Each row below has a hidden score, from 0 to 40, with 20 about the middle. What is it? The score is a weighted sum of the row's numbers plus the product of two more (or one squared), each taken from its middle value.
[-1.1  0.8 -0.4  1.   1.2  1.6  1.1  0.9  1.1 -1.1 -0.8 -1.3 -0.7  1.2
 -0.9  0.4] -> 24
[ 0.9  0.8 -0.4  1.   1.2 -0.6 -0.9 -1.1  1.1 -1.1 -0.8 -1.2 -0.7 -0.8
 -0.9  0. ] -> 31
[ 0.9 -1.3 -0.4 -1.  -0.8 -0.6 -0.9  0.9 -0.9  0.9  1.3  0.4  1.5  1.2
  1.2 -0.1] -> 13
[-1.1  0.8 -0.4  1.   1.2 -0.6  1.1 -1.1  1.1 -1.1 -0.8 -1.3 -0.7  1.2
 -0.9  1.6] -> 20
[ 0.9  0.8 -0.4  1.   1.2 -0.6  1.1 -1.1 -0.9 -1.1 -0.8 -1.5 -0.7 -0.8
 -0.9  0.2] -> 29
[-1.1  0.8 -0.4  1.  -0.8 -0.6 -0.9 -1.1 -0.9  0.9 -0.8  0.9  1.5  1.2
  1.2  0.9] -> 22
[-1.1  0.8 -0.4  1.  -0.8 -0.6 -0.9 -1.1 -0.9  0.9 -0.8  0.2 -0.7  1.2
  1.2  0.4] -> 20
[-1.1  0.8 -0.4  1.   1.2 -0.6  1.1 -1.1  1.1 -1.1 -0.8 -1.3 -0.7 -0.8
 -0.9  0.7] -> 19
[-1.1  0.8 -0.4  1.   1.2 -0.6 -0.9 -1.1 -0.9  0.9 -0.8  0.8  1.5  1.2
  1.2  2.6] -> 25
[ 0.9 -1.3 -0.4 -1.  -0.8 -0.6 -0.9  0.9 -0.9  0.9  1.3 -0.4 -0.7 -0.8
 -0.9 -0.6] -> 13
[-1.1  0.8 -0.4 -1.  -0.8 -0.6 -0.9  0.9  1.1 -1.1 -0.8 -0.4 -0.7 -0.8
 -0.9 -0.5] -> 24
[ 0.9 -1.3 -0.4 -1.  -0.8  1.6  1.1  0.9  1.1 -1.1  1.3 -1.  -0.7 -0.8
 -0.9 -1. ] -> 11
[ 0.9  0.8 -0.4  1.   1.2  1.6  1.1  0.9  1.1 -1.1 -0.8 -1.5 -0.7 -0.8
 -0.9 -0.6] -> 21
[ 0.9 -1.3  2.4 -1.  -0.8  1.6 -0.9  0.9 -0.9  0.9  1.3  1.1  1.5 -0.8
 -0.9 -1.6] -> 21
[-1.1  0.8 -0.4  1.  -0.8 -0.6 -0.9 -1.1 -0.9  0.9 -0.8  1.4  1.5  1.2
  1.2  2. ] -> 19
[ 0.9  0.8 -0.4  1.   1.2  1.6  1.1 -1.1 -0.9 -1.1 -0.8 -1.1 -0.7 -0.8
 -0.9  0. ] -> 26
[-1.1  0.8 -0.4  1.   1.2 -0.6 -0.9 -1.1 -0.9 -1.1 -0.8 -1.9 -0.7  1.2
  1.2  2. ] -> 21
[-1.1  0.8 -0.4  1.  -0.8 -0.6 -0.9 -1.1 -0.9  0.9 -0.8  1.9  1.5  1.2
  1.2  1. ] -> 22
[-1.1  0.8 -0.4 -1.  -0.8 -0.6  1.1 -1.1  1.1 -1.1 -0.8 -0.5 -0.7 -0.8
 -0.9 -0.3] -> 17
[ 0.9  0.8 -0.4  1.   1.2 -0.6  1.1 -1.1 -0.9 -1.1 -0.8 -0.9 -0.7 -0.8
 -0.9 -0.2] -> 28
[ 0.9 -1.3 -0.4 -1.  -0.8 -0.6 -0.9  0.9 -0.9  0.9  1.3  1.8  1.5  1.2
  1.2  0.5] -> 13
[ 0.9 -1.3 -0.4 -1.  -0.8  1.6  1.1  0.9  1.1 -1.1 -0.8 -1.2 -0.7 -0.8
 -0.9 -1. ] -> 26
[-1.1  0.8 -0.4 -1.  -0.8 -0.6 -0.9 -1.1 -0.9  0.9 -0.8  0.4 -0.7 -0.8
  1.2  0.2] -> 25
[-1.1  0.8 -0.4  1.   1.2 -0.6 -0.9 -1.1 -0.9 -1.1 -0.8 -1.4 -0.7  1.2
  1.2  2.8] -> 20
[ 0.9  0.8 -0.4  1.   1.2  1.6 -0.9 -1.1  1.1 -1.1 -0.8 -0.6 -0.7 -0.8
  1.2  0.4] -> 39
[-1.1  0.8 -0.4 -1.  -0.8 -0.6 -0.9 -1.1 -0.9  0.9 -0.8 -0.3 -0.7 -0.8
 -0.9 -0.2] -> 23
[ 0.9  0.8  2.4  1.   1.2 -0.6 -0.9  0.9 -0.9 -1.1 -0.8 -1.1 -0.7 -0.8
 -0.9 -0.8] -> 24
[-1.1  0.8 -0.4  1.  -0.8 -0.6  1.1 -1.1  1.1 -1.1 -0.8 -1.3 -0.7 -0.8
 -0.9  0.1] -> 7
[ 0.9 -1.3 -0.4 -1.  -0.8 -0.6 -0.9  0.9 -0.9  0.9  1.3  1.6  1.5  1.2
 -0.9  0.2] -> 14
[-1.1  0.8 -0.4  1.  -0.8 -0.6 -0.9 -1.1 -0.9  0.9 -0.8  0.7 -0.7  1.2
  1.2  0.8] -> 19
[ 0.9 -1.3 -0.4 -1.  -0.8 -0.6  1.1  0.9 -0.9  0.9  1.3  1.5  1.5  1.2
  1.2  0.1] -> 16
[-1.1  0.8 -0.4  1.  -0.8 -0.6  1.1 -1.1  1.1 -1.1 -0.8 -1.  -0.7 -0.8
  1.2  0.6] -> 13
[-1.1  0.8 -0.4  1.  -0.8 -0.6 -0.9 -1.1 -0.9 -1.1 -0.8 -0.4 -0.7 -0.8
  1.2  0.4] -> 21
[ 0.9  0.8 -0.4  1.   1.2  1.6  1.1  0.9  1.1 -1.1 -0.8 -1.  -0.7 -0.8
 -0.9 -0.5] -> 21
[-1.1  0.8 -0.4  1.   1.2 -0.6 -0.9 -1.1 -0.9 -1.1 -0.8 -0.7 -0.7  1.2
  1.2  1.6] -> 23
[ 0.9 -1.3 -0.4 -1.  -0.8  1.6  1.1  0.9  1.1  0.9  1.3 -0.8 -0.7 -0.8
 -0.9 -1.5] -> 8
[ 0.9  0.8 -0.4  1.   1.2  1.6  1.1  0.9  1.1 -1.1 -0.8 -1.3 -0.7 -0.8
 -0.9 -0.7] -> 21
[ 0.9 -1.3 -0.4 -1.  -0.8 -0.6 -0.9  0.9 -0.9  0.9  1.3  2.1  1.5  1.2
  1.2  0. ] -> 14
[-1.1  0.8 -0.4  1.   1.2 -0.6  1.1 -1.1  1.1 -1.1 -0.8 -0.8 -0.7  1.2
  1.2  1.1] -> 21
[-1.1  0.8 -0.4  1.  -0.8 -0.6 -0.9 -1.1 -0.9  0.9  1.3  1.6  1.5  1.2
  1.2  1.6] -> 4
[ 0.9  0.8 -0.4 -1.  -0.8 -0.6 -0.9  0.9 -0.9  0.9  1.3  0.6  1.5  1.2
  1.2 -0.1] -> 15
[ 0.9  0.8  2.4  1.   1.2  1.6  1.1  0.9  1.1 -1.1 -0.8 -0.9 -0.7 -0.8
 -0.9 -0.8] -> 29
[-1.1  0.8 -0.4  1.   1.2 -0.6  1.1 -1.1  1.1 -1.1 -0.8 -1.1 -0.7 -0.8
 -0.9  0.1] -> 20
[-1.1  0.8 -0.4  1.   1.2 -0.6 -0.9 -1.1 -0.9  0.9 -0.8  0.8  1.5  1.2
  1.2  1.5] -> 28
[-1.1  0.8 -0.4  1.   1.2 -0.6 -0.9 -1.1 -0.9  0.9 -0.8  0.3  1.5  1.2
  1.2  2.7] -> 24
[-1.1  0.8 -0.4  1.   1.2 -0.6  1.1 -1.1  1.1 -1.1 -0.8 -1.2 -0.7  1.2
  1.2  0.8] -> 21
[ 0.9 -1.3 -0.4 -1.  -0.8 -0.6 -0.9  0.9 -0.9  0.9  1.3  0.5  1.5 -0.8
 -0.9 -0.6] -> 15
[-1.1  0.8 -0.4  1.   1.2 -0.6  1.1 -1.1 -0.9 -1.1 -0.8 -1.4 -0.7 -0.8
  1.2  0.8] -> 23
[ 0.9  0.8 -0.4 -1.  -0.8  1.6  1.1  0.9  1.1 -1.1 -0.8 -1.  -0.7 -0.8
 -0.9 -0.8] -> 21
[ 0.9  0.8  2.4 -1.   1.2  1.6  1.1  0.9  1.1 -1.1  1.3 -0.4 -0.7 -0.8
 -0.9 -1.6] -> 17
[ 0.9 -1.3 -0.4 -1.  -0.8 -0.6 -0.9  0.9 -0.9  0.9  1.3  1.2  1.5  1.2
  1.2  0.7] -> 12
[ 0.9 -1.3 -0.4 -1.  -0.8 -0.6 -0.9  0.9  1.1  0.9  1.3  0.2 -0.7 -0.8
 -0.9 -1. ] -> 16
[-1.1  0.8 -0.4  1.  -0.8 -0.6 -0.9 -1.1  1.1 -1.1 -0.8 -0.9 -0.7 -0.8
 -0.9  0.1] -> 30
[-1.1  0.8 -0.4  1.   1.2 -0.6  1.1 -1.1  1.1 -1.1 -0.8 -1.2 -0.7 -0.8
  1.2  0.5] -> 23
[-1.1  0.8 -0.4  1.  -0.8 -0.6 -0.9 -1.1 -0.9  0.9 -0.8  0.3  1.5  1.2
  1.2  2. ] -> 19
[ 0.9  0.8 -0.4 -1.  -0.8 -0.6  1.1 -1.1 -0.9 -1.1 -0.8 -0.9 -0.7 -0.8
 -0.9 -0.4] -> 33
[ 0.9  0.8  2.4 -1.   1.2  1.6  1.1  0.9  1.1 -1.1 -0.8 -0.7 -0.7 -0.8
 -0.9 -1.2] -> 34
[-1.1  0.8 -0.4  1.   1.2 -0.6 -0.9 -1.1 -0.9  0.9 -0.8  0.6  1.5  1.2
  1.2  2.4] -> 25
[ 0.9 -1.3 -0.4 -1.  -0.8 -0.6 -0.9 -1.1 -0.9  0.9  1.3  0.7  1.5  1.2
  1.2  1. ] -> 11
[ 0.9  0.8 -0.4 -1.  -0.8  1.6  1.1  0.9  1.1 -1.1 -0.8 -0.9 -0.7 -0.8
 -0.9 -0.8] -> 21
[ 0.9  0.8  2.4  1.   1.2  1.6  1.1  0.9  1.1 -1.1 -0.8 -0.9 -0.7 -0.8
 -0.9 -0.4] -> 28
[-1.1  0.8 -0.4  1.   1.2 -0.6 -0.9 -1.1 -0.9 -1.1 -0.8 -1.2 -0.7 -0.8
  1.2  0.9] -> 26
[ 0.9  0.8 -0.4  1.   1.2 -0.6 -0.9 -1.1  1.1 -1.1 -0.8 -1.  -0.7 -0.8
  1.2  0.3] -> 33
[-1.1  0.8 -0.4  1.   1.2 -0.6 -0.9 -1.1 -0.9  0.9 -0.8  0.5 -0.7  1.2
  1.2  0.8] -> 27
[ 0.9 -1.3 -0.4 -1.  -0.8 -0.6  1.1  0.9  1.1 -1.1  1.3 -0.6 -0.7 -0.8
 -0.9 -1.3] -> 9
[ 0.9  0.8  2.4  1.   1.2  1.6  1.1  0.9  1.1 -1.1 -0.8 -0.7 -0.7 -0.8
 -0.9 -1.1] -> 29
[ 0.9  0.8 -0.4 -1.  -0.8 -0.6  1.1  0.9 -0.9  0.9 -0.8 -0.9 -0.7 -0.8
 -0.9 -0.3] -> 33
[ 0.9  0.8  2.4 -1.   1.2  1.6  1.1  0.9  1.1 -1.1  1.3 -0.6 -0.7 -0.8
 -0.9 -1.3] -> 17
[ 0.9 -1.3 -0.4 -1.  -0.8 -0.6 -0.9  0.9  1.1  0.9  1.3 -0.6 -0.7 -0.8
 -0.9 -1. ] -> 15
[-1.1  0.8 -0.4 -1.  -0.8 -0.6 -0.9  0.9 -0.9  0.9 -0.8  0.3 -0.7  1.2
 -0.9 -0.1] -> 31
[ 0.9  0.8 -0.4  1.   1.2  1.6  1.1 -1.1  1.1 -1.1 -0.8 -0.9 -0.7 -0.8
 -0.9  0.4] -> 21
[-1.1  0.8 -0.4  1.  -0.8 -0.6 -0.9 -1.1 -0.9  0.9 -0.8  1.1  1.5  1.2
  1.2  1.6] -> 20
[ 0.9 -1.3  2.4 -1.   1.2  1.6  1.1  0.9  1.1 -1.1  1.3 -0.4 -0.7 -0.8
 -0.9 -1.2] -> 9
[-1.1  0.8 -0.4  1.   1.2  1.6  1.1  0.9  1.1 -1.1 -0.8 -1.  -0.7 -0.8
 -0.9  0. ] -> 18
[-1.1  0.8 -0.4 -1.  -0.8 -0.6  1.1  0.9  1.1 -1.1 -0.8 -0.7 -0.7 -0.8
 -0.9 -0.5] -> 17
[-1.1  0.8 -0.4  1.   1.2 -0.6 -0.9 -1.1 -0.9  0.9 -0.8  0.3 -0.7  1.2
  1.2  1.6] -> 26
[-1.1  0.8 -0.4  1.  -0.8 -0.6 -0.9 -1.1 -0.9  0.9 -0.8  1.2  1.5  1.2
  1.2  1.7] -> 20
[ 0.9 -1.3 -0.4 -1.  -0.8 -0.6 -0.9  0.9  1.1  0.9  1.3  1.1  1.5 -0.8
 -0.9 -0.3] -> 24
[-1.1  0.8 -0.4  1.   1.2 -0.6 -0.9 -1.1 -0.9  0.9 -0.8  0.9 -0.7  1.2
  1.2  0.9] -> 27
[ 0.9 -1.3  2.4 -1.  -0.8  1.6  1.1  0.9  1.1  0.9  1.3  1.7  1.5 -0.8
 -0.9 -1.7] -> 19
[ 0.9  0.8 -0.4 -1.  -0.8 -0.6 -0.9 -1.1 -0.9  0.9 -0.8 -0.5 -0.7 -0.8
  1.2 -0.5] -> 29
[-1.1  0.8 -0.4 -1.  -0.8 -0.6 -0.9 -1.1 -0.9  0.9 -0.8  0.  -0.7 -0.8
 -0.9 -0.1] -> 23
[ 0.9 -1.3 -0.4 -1.  -0.8 -0.6 -0.9  0.9 -0.9  0.9  1.3  1.2  1.5  1.2
  1.2 -0.2] -> 14
[-1.1  0.8 -0.4  1.  -0.8 -0.6 -0.9 -1.1  1.1  0.9 -0.8  1.8  1.5  1.2
  1.2  1.6] -> 35
[ 0.9  0.8 -0.4  1.   1.2 -0.6  1.1 -1.1 -0.9 -1.1 -0.8 -0.5 -0.7 -0.8
 -0.9 -0.1] -> 28
[ 0.9  0.8 -0.4  1.   1.2 -0.6 -0.9 -1.1  1.1 -1.1 -0.8 -1.4 -0.7 -0.8
  1.2  0.6] -> 30
[ 0.9 -1.3 -0.4 -1.  -0.8  1.6  1.1  0.9  1.1 -1.1 -0.8 -0.9 -0.7 -0.8
 -0.9 -0.6] -> 26
[-1.1 -1.3 -0.4 -1.  -0.8 -0.6  1.1  0.9  1.1 -1.1 -0.8 -0.6 -0.7 -0.8
 -0.9 -0.5] -> 23
[-1.1  0.8 -0.4  1.   1.2 -0.6 -0.9 -1.1 -0.9  0.9 -0.8  1.2  1.5  1.2
  1.2  3. ] -> 24
[-1.1 -1.3 -0.4 -1.  -0.8 -0.6 -0.9  0.9 -0.9  0.9 -0.8  0.  -0.7 -0.8
 -0.9 -0.1] -> 27
[-1.1  0.8 -0.4 -1.  -0.8 -0.6  1.1 -1.1  1.1 -1.1 -0.8 -0.6 -0.7 -0.8
 -0.9 -0.2] -> 17
[ 0.9  0.8  2.4  1.   1.2  1.6  1.1  0.9  1.1 -1.1 -0.8 -0.8 -0.7 -0.8
 -0.9 -0.6] -> 28
[ 0.9 -1.3 -0.4 -1.  -0.8 -0.6 -0.9  0.9 -0.9  0.9  1.3  0.1 -0.7 -0.8
 -0.9 -0.8] -> 14
[ 0.9 -1.3  2.4 -1.  -0.8  1.6  1.1  0.9  1.1 -1.1  1.3 -0.7 -0.7 -0.8
 -0.9 -1.5] -> 10
[ 0.9 -1.3 -0.4 -1.  -0.8 -0.6  1.1  0.9  1.1  0.9  1.3 -0.3 -0.7 -0.8
 -0.9 -0.7] -> 6
[ 0.9 -1.3 -0.4 -1.  -0.8 -0.6 -0.9 -1.1  1.1  0.9  1.3 -0.1 -0.7 -0.8
 -0.9 -0.8] -> 19
[-1.1  0.8 -0.4  1.   1.2  1.6  1.1 -1.1  1.1 -1.1 -0.8 -1.2 -0.7 -0.8
 -0.9  0.8] -> 19
[ 0.9 -1.3 -0.4 -1.  -0.8 -0.6 -0.9  0.9 -0.9  0.9  1.3  0.7 -0.7 -0.8
 -0.9 -0.9] -> 14
[-1.1  0.8 -0.4 -1.   1.2 -0.6  1.1 -1.1  1.1 -1.1 -0.8 -1.1 -0.7 -0.8
 -0.9  0. ] -> 26
[ 0.9  0.8 -0.4  1.   1.2 -0.6  1.1 -1.1  1.1 -1.1 -0.8 -0.8 -0.7 -0.8
 -0.9 -0.4] -> 22
[ 0.9 -1.3  2.4 -1.  -0.8 -0.6 -0.9  0.9 -0.9  0.9  1.3  1.2  1.5 -0.8
 -0.9 -1.9] -> 14
[ 0.9 -1.3 -0.4 -1.  -0.8  1.6  1.1  0.9  1.1  0.9  1.3 -0.4 -0.7 -0.8
 -0.9 -1.6] -> 8
[ 0.9 -1.3  2.4 -1.  -0.8  1.6  1.1  0.9 -0.9  0.9  1.3  1.3  1.5  1.2
  1.2 -1.1] -> 22
[-1.1  0.8 -0.4  1.   1.2  1.6  1.1 -1.1  1.1 -1.1 -0.8 -1.3 -0.7  1.2
  1.2  1.7] -> 24
[ 0.9 -1.3 -0.4 -1.  -0.8 -0.6 -0.9  0.9 -0.9  0.9  1.3  1.5  1.5  1.2
 -0.9 -0.8] -> 16
[ 0.9 -1.3  2.4 -1.  -0.8  1.6  1.1  0.9  1.1 -1.1  1.3 -0.6 -0.7 -0.8
 -0.9 -1.3] -> 10
[ 0.9 -1.3 -0.4 -1.   1.2 -0.6  1.1  0.9  1.1 -1.1 -0.8 -0.6 -0.7 -0.8
 -0.9 -0.7] -> 30
[-1.1  0.8 -0.4  1.  -0.8 -0.6 -0.9 -1.1 -0.9  0.9 -0.8  1.4  1.5  1.2
  1.2  1.4] -> 21
[ 0.9 -1.3 -0.4 -1.  -0.8 -0.6  1.1  0.9 -0.9  0.9  1.3  2.3  1.5  1.2
 -0.9 -0.6] -> 15
[ 0.9 -1.3 -0.4 -1.  -0.8 -0.6 -0.9  0.9 -0.9  0.9  1.3 -0.1 -0.7 -0.8
 -0.9 -0.9] -> 14
[-1.1  0.8 -0.4  1.   1.2  1.6  1.1  0.9  1.1 -1.1 -0.8 -0.7 -0.7 -0.8
 -0.9 -0.3] -> 18
[-1.1  0.8 -0.4 -1.  -0.8 -0.6  1.1 -1.1  1.1 -1.1 -0.8 -0.8 -0.7 -0.8
  1.2  0. ] -> 20
[ 0.9 -1.3 -0.4 -1.  -0.8 -0.6 -0.9  0.9 -0.9  0.9  1.3  0.8 -0.7 -0.8
 -0.9 -0.7] -> 14
[ 0.9 -1.3 -0.4 -1.  -0.8 -0.6 -0.9  0.9 -0.9  0.9  1.3  1.   1.5 -0.8
 -0.9 -1.2] -> 17
[-1.1  0.8 -0.4  1.   1.2  1.6  1.1 -1.1  1.1 -1.1 -0.8 -0.7 -0.7 -0.8
  1.2  0.7] -> 25
[ 0.9  0.8 -0.4 -1.  -0.8 -0.6 -0.9  0.9 -0.9  0.9  1.3  0.7  1.5  1.2
 -0.9  0.2] -> 16
[ 0.9  0.8 -0.4  1.   1.2 -0.6 -0.9  0.9  1.1 -1.1 -0.8 -0.6 -0.7 -0.8
 -0.9 -0.5] -> 29
[-1.1  0.8 -0.4  1.   1.2  1.6  1.1 -1.1  1.1 -1.1 -0.8 -1.1 -0.7  1.2
  1.2  1. ] -> 25
[ 0.9 -1.3 -0.4 -1.  -0.8 -0.6 -0.9  0.9 -0.9  0.9  1.3  1.1  1.5  1.2
  1.2  1. ] -> 11
[-1.1  0.8 -0.4  1.   1.2 -0.6 -0.9 -1.1 -0.9  0.9 -0.8  0.4  1.5  1.2
  1.2  2.4] -> 25
[ 0.9 -1.3  2.4 -1.  -0.8  1.6  1.1  0.9  1.1 -1.1  1.3 -0.6 -0.7 -0.8
 -0.9 -1.5] -> 11
[-1.1  0.8 -0.4  1.   1.2  1.6  1.1  0.9  1.1 -1.1 -0.8 -1.5 -0.7 -0.8
 -0.9 -0.1] -> 18
[-1.1  0.8 -0.4  1.   1.2  1.6  1.1 -1.1  1.1 -1.1 -0.8 -1.6 -0.7  1.2
  1.2  0.7] -> 26
[ 0.9 -1.3 -0.4 -1.  -0.8  1.6 -0.9  0.9 -0.9  0.9  1.3  0.9  1.5  1.2
  1.2  0.3] -> 19
[-1.1 -1.3 -0.4 -1.  -0.8 -0.6 -0.9  0.9 -0.9  0.9  1.3  0.9  1.5  1.2
 -0.9  0. ] -> 12
[-1.1  0.8 -0.4  1.  -0.8 -0.6 -0.9 -1.1 -0.9  0.9 -0.8 -0.5 -0.7  1.2
  1.2  0.6] -> 20
[ 0.9  0.8 -0.4  1.   1.2 -0.6 -0.9  0.9  1.1 -1.1 -0.8 -1.1 -0.7 -0.8
 -0.9 -0.7] -> 30
[-1.1 -1.3 -0.4 -1.  -0.8 -0.6 -0.9  0.9 -0.9  0.9  1.3  0.9  1.5  1.2
  1.2  0. ] -> 13
[-1.1  0.8 -0.4  1.  -0.8 -0.6 -0.9 -1.1 -0.9  0.9 -0.8 -0.1 -0.7 -0.8
 -0.9  0.6] -> 11
[ 0.9 -1.3  2.4 -1.  -0.8 -0.6  1.1  0.9 -0.9  0.9  1.3  1.7  1.5 -0.8
 -0.9 -1.1] -> 14
[-1.1  0.8 -0.4 -1.  -0.8 -0.6 -0.9 -1.1 -0.9  0.9  1.3  1.3  1.5  1.2
  1.2  1.2] -> 8
[ 0.9 -1.3 -0.4 -1.  -0.8 -0.6  1.1 -1.1 -0.9  0.9  1.3  0.8  1.5  1.2
  1.2 -0.2] -> 15
[ 0.9 -1.3 -0.4 -1.  -0.8 -0.6  1.1  0.9 -0.9  0.9  1.3  1.4  1.5  1.2
  1.2  0. ] -> 16
[-1.1  0.8 -0.4  1.   1.2 -0.6 -0.9 -1.1 -0.9  0.9  1.3  1.5  1.5  1.2
  1.2  0.5] -> 14
[ 0.9  0.8 -0.4  1.   1.2 -0.6  1.1 -1.1  1.1 -1.1 -0.8 -0.7 -0.7 -0.8
 -0.9 -0.2] -> 22
[ 0.9 -1.3 -0.4 -1.  -0.8 -0.6 -0.9  0.9 -0.9  0.9  1.3  1.2  1.5  1.2
  1.2  0.9] -> 11
[-1.1  0.8 -0.4  1.   1.2  1.6  1.1  0.9  1.1 -1.1 -0.8 -0.9 -0.7 -0.8
  1.2 -0.3] -> 24
[ 0.9 -1.3  2.4 -1.  -0.8  1.6  1.1  0.9  1.1  0.9  1.3 -0.2 -0.7 -0.8
 -0.9 -2.5] -> 15
[-1.1  0.8 -0.4  1.   1.2  1.6  1.1 -1.1  1.1 -1.1 -0.8 -0.7 -0.7  1.2
  1.2  1.4] -> 25
[ 0.9 -1.3 -0.4 -1.  -0.8 -0.6  1.1  0.9  1.1  0.9  1.3  1.  -0.7 -0.8
 -0.9 -0.4] -> 6
[ 0.9  0.8  2.4  1.   1.2  1.6  1.1  0.9  1.1 -1.1 -0.8 -1.3 -0.7 -0.8
 -0.9 -0.9] -> 29
[ 0.9 -1.3  2.4 -1.  -0.8  1.6  1.1  0.9  1.1  0.9  1.3 -0.9 -0.7 -0.8
 -0.9 -2.2] -> 14
[-1.1  0.8 -0.4  1.   1.2 -0.6 -0.9 -1.1 -0.9  0.9 -0.8  0.  -0.7  1.2
  1.2  0.9] -> 27
[-1.1 -1.3 -0.4 -1.  -0.8 -0.6 -0.9 -1.1 -0.9  0.9  1.3  0.9  1.5  1.2
  1.2  1.2] -> 11
[-1.1  0.8 -0.4  1.   1.2 -0.6  1.1 -1.1  1.1 -1.1 -0.8 -1.  -0.7 -0.8
 -0.9  0.1] -> 20
[-1.1  0.8 -0.4  1.   1.2 -0.6 -0.9 -1.1 -0.9 -1.1 -0.8 -0.5 -0.7 -0.8
  1.2  0.6] -> 28
[-1.1  0.8 -0.4  1.   1.2 -0.6 -0.9 -1.1 -0.9 -1.1 -0.8 -0.3 -0.7  1.2
  1.2  1.7] -> 23
[ 0.9 -1.3 -0.4 -1.  -0.8 -0.6  1.1 -1.1  1.1 -1.1 -0.8 -0.5 -0.7 -0.8
 -0.9 -0.6] -> 26
[ 0.9 -1.3  2.4 -1.  -0.8  1.6  1.1  0.9 -0.9  0.9  1.3  1.7  1.5 -0.8
 -0.9 -1.4] -> 18
